Each path below is one point turned by a fixed rotation once a step. After each direction that follows a path, write how fast that rotation turns it, in degrees each step (0 if it stays still).
Each turn is a multiple of 5 degrees from 10 to 175, or 0.
Each row of a path follows its step; steps can be skipped.

step 0: -15,-2,-10,-28,15,19,21,-7,12,-2,1,25,14,13,26,20,25,20,-29,-19,-5,-15,5,12,-33,33,-35,-15,-39,33,-15,33,-5,30,7,-20,9,-16,-59,-11,18,-17,-14,4,0,-24,-2,-43
step 1: 27,-36,-2,-1,4,11,-49,11,24,-7,4,-32,0,8,3,25,30,-23,22,34,-34,-1,22,14,-21,-43,12,-25,22,25,4,1,47,-13,-1,-7,-35,14,-18,-20,7,-21,39,-9,0,-14,2,6
step 2: 9,-30,-24,-20,-43,32,-21,-12,-3,7,-17,-11,-22,2,7,-3,21,23,-29,21,-12,-26,-7,-14,2,14,9,0,-67,19,55,13,-36,3,2,-17,10,-26,14,33,7,14,6,13,0,-13,13,-22
step 3: -4,-6,-14,40,-29,12,-21,-19,7,-46,18,22,9,34,2,26,-14,6,3,20,-18,-3,-26,-37,-41,-32,-16,20,7,0,-19,-18,-8,6,-6,-19,-46,32,0,-1,-24,-22,1,-12,32,-37,-6,29
step 4: -11,2,-26,-29,8,35,-47,-4,15,33,-55,23,16,-15,13,-24,-26,-14,0,22,19,-35,13,-4,-10,23,9,47,-5,21,-14,-2,-25,-4,-9,-17,17,-25,-4,-11,43,-20,-12,-9,-7,-22,-6,19
step 5: 1,9,-4,-11,-30,-12,-5,-34,12,5,25,21,-53,-6,34,51,12,-31,22,15,-18,17,1,-25,-10,-39,7,-2,28,6,-16,-15,9,20,17,-43,10,14,6,-2,29,11,-39,9,23,8,-25,-17
step 6: -41,21,-5,-33,6,-8,6,26,13,33,-43,-23,-21,-13,12,-5,15,18,-37,6,2,1,26,5,-22,-7,-31,29,-55,25,-7,-13,10,21,-5,-3,-24,22,-37,-4,-4,19,-8,-38,9,-33,-3,-6
step 7: -11,-15,0,-7,-13,3,1,11,17,21,40,14,8,10,-6,12,43,-25,-22,13,-46,2,0,21,-44,-20,-19,-21,36,13,6,37,10,21,-5,-37,13,2,25,-23,14,-15,17,35,-22,-43,-3,19
step 8: -10,-4,-41,-21,5,51,-19,30,-20,-13,-39,1,10,17,25,25,50,29,12,8,-21,-23,1,-8,19,-8,1,-5,-35,17,26,-6,20,-9,24,-1,36,-1,-30,13,-1,-16,26,-17,37,-9,-12,-4
step 9: -4,-42,0,9,-57,-31,-36,19,0,-6,20,0,-3,52,-16,10,-15,-20,17,28,-44,-38,-18,6,-18,-11,-9,1,-11,10,16,-36,4,3,-42,-18,-23,2,16,15,25,12,-14,-3,-3,-11,11,11
step 10: 4,-1,9,-30,-24,48,1,-16,-30,-21,-33,26,3,19,-13,0,-12,4,-24,-12,36,-6,-14,-52,-26,11,-23,17,-25,5,19,13,-6,10,25,-29,-3,-18,-19,-5,28,-45,-15,-28,-10,-24,-30,0
8,0,-2,-9,0,-3,7,-7,-2,10,3,4,-1,5,3,5,5,15,6,-3,1,-3,-15,-18,1,3,2,-2,3,4,-4,9,2,7,7,-2,6,14,-1,5,-5,-7,0,0,1,3,4,-5	140
6,4,-1,-2,-3,1,6,-7,-6,-6,7,-7,-9,0,6,-6,-1,-1,-7,0,0,-3,-1,2,3,4,4,-3,3,-8,15,13,-6,0,14,-8,7,-3,-3,-3,8,0,-6,8,7,-2,-12,12	135
2,0,6,-7,-12,-5,7,-6,2,-3,-1,-7,-7,-7,-9,-4,-2,3,-3,3,4,7,-1,-8,-2,-6,-6,4,-9,-7,14,1,6,4,-6,-8,-8,3,9,4,-4,7,7,-12,-10,1,-6,-5	95
-1,5,6,-3,-5,-7,4,7,1,8,3,2,-6,-10,12,1,1,4,-11,-2,1,7,9,3,-14,5,8,-6,4,9,-6,8,9,-5,5,2,-5,-1,-6,-10,0,6,2,-2,-1,7,-5,-10	60
5,0,-1,0,-1,0,1,7,2,3,9,-1,-5,-4,7,2,-3,-6,4,-5,8,-4,-1,-1,8,-8,7,-7,-11,11,6,-8,2,2,5,2,3,0,17,3,5,9,3,-3,20,-1,6,-5	110
18,-13,-1,9,-3,8,-8,-10,4,-6,-1,-9,0,-3,1,3,-11,1,-4,2,6,2,-2,-7,-1,5,7,-1,-6,4,-2,5,-8,-3,-2,2,-17,-6,-4,-1,0,-8,0,5,2,3,3,-7	40

step 0: -20,21,13,65,-3,5,29,30,-28,-4,4,12,-12,15,-36,-16,-13,12,-7,-19,44,-6,12,-14,-10,-3,3,25,-3,-16,5,28,-6,17,-41,-4,43,-3,-17,-28,38,-34,-34,11,-1,5,0,-12
step 1: -45,9,-16,-30,29,32,8,21,0,10,22,-18,14,19,-11,17,-30,-24,17,1,31,42,21,-19,-18,-56,1,19,7,-34,8,32,-9,16,-6,17,28,9,28,16,10,-29,-3,16,24,-5,1,11
step 2: -6,18,-5,-3,11,7,10,-10,-4,8,0,-15,-51,-24,11,15,4,-43,-3,-6,37,12,32,-21,-10,24,-49,20,-26,-22,12,19,-38,45,16,13,-12,-15,8,-23,-25,6,-25,-9,48,1,26,-7
step 3: -52,-51,1,-18,23,-14,-19,-20,-19,16,-15,9,-23,-22,-10,-14,43,20,-26,31,43,-18,18,4,-24,-5,17,11,-17,-12,-9,9,-19,25,6,-11,-1,1,-16,17,-15,-24,8,-19,35,-24,19,36
step 4: 13,-6,38,-7,-34,21,-15,-20,20,42,15,-14,-19,-15,-7,32,33,-24,-37,25,22,-14,-30,24,-19,-24,-6,-14,-1,-9,-5,-11,-48,-21,19,-20,3,38,30,13,-17,-28,16,-20,25,-1,-17,-4
step 5: 23,-42,19,14,-16,40,8,19,-28,18,-45,-3,-40,4,-14,-19,13,-25,4,-14,-32,-25,-10,25,14,-6,-19,-10,1,22,-20,8,-32,0,-24,1,-17,27,-3,-17,9,-30,38,-16,16,-32,27,-1
step 6: 10,-11,29,12,16,-13,6,-2,-3,28,5,16,17,2,-3,-28,-9,25,9,-19,-18,1,2,-39,6,-3,6,-21,27,-1,-27,9,-17,7,-33,-62,-10,23,33,-21,14,-41,44,15,33,-8,-47,-5
step 7: -4,41,25,-25,-11,36,5,22,3,-10,-30,23,18,-5,-42,-35,-9,2,10,5,-19,26,4,20,41,14,-35,1,23,-25,-7,27,0,-3,-1,-28,17,15,23,-5,22,9,-19,-21,46,-2,-34,-30
step 8: -20,52,9,6,21,-15,-4,37,-33,-22,-24,12,10,-2,26,-11,10,0,-7,-13,1,-13,-15,-29,27,-14,14,15,17,-53,-30,29,10,20,-35,-18,2,23,16,-27,-13,2,-20,-33,7,-1,43,2
step 9: -12,40,-27,-18,39,-1,29,33,41,1,8,4,2,-30,3,-10,16,-10,22,32,8,36,12,-28,-7,13,29,-9,-18,-11,1,4,-35,-12,-2,-22,41,18,9,6,6,-25,-12,-49,-3,22,20,27
step 10: 6,10,-11,28,7,20,-25,-9,30,13,19,55,-24,-2,-11,-19,20,-52,11,-11,9,-8,-17,-1,-49,-7,-4,33,-1,-11,2,27,-12,20,2,15,-1,-16,6,7,13,-2,-36,-68,0,5,17,9
-7,6,-1,-12,-6,1,10,1,4,-1,-9,-9,-11,3,9,10,3,-11,-4,2,-10,-6,0,-1,5,-9,4,4,2,-5,-5,-7,5,-4,-8,8,2,5,3,-5,5,-10,-6,5,-7,-3,-2,-2	100
3,-4,1,-8,-11,-8,-3,-11,1,-10,-8,-2,-4,2,3,-3,0,0,4,5,12,1,0,-1,4,11,7,10,15,0,7,1,2,7,-3,-8,4,-2,2,1,-6,4,-3,-5,0,-15,-9,-5	85
-2,-5,-5,11,3,-9,-7,0,-11,6,-12,9,-5,3,-1,-7,1,-2,-1,4,5,4,0,0,4,-10,-6,-1,0,-6,2,-11,4,-3,-14,0,-9,-5,5,14,9,2,-5,-1,-3,-7,8,-1	145
2,-1,14,7,8,-7,7,3,5,6,-4,-3,6,-3,-8,-2,1,5,6,8,-10,4,5,-3,1,-6,7,4,7,-2,-4,-1,3,-3,3,4,2,4,4,-11,3,13,3,-7,-4,-5,4,-18	40
8,-8,9,-5,1,6,3,2,-4,2,-8,-12,2,-2,1,5,2,1,-13,1,-5,-8,0,-3,-6,0,-5,-4,11,6,-1,-11,5,-2,-2,-8,-2,-9,-2,7,0,2,7,-1,21,-1,3,3	35
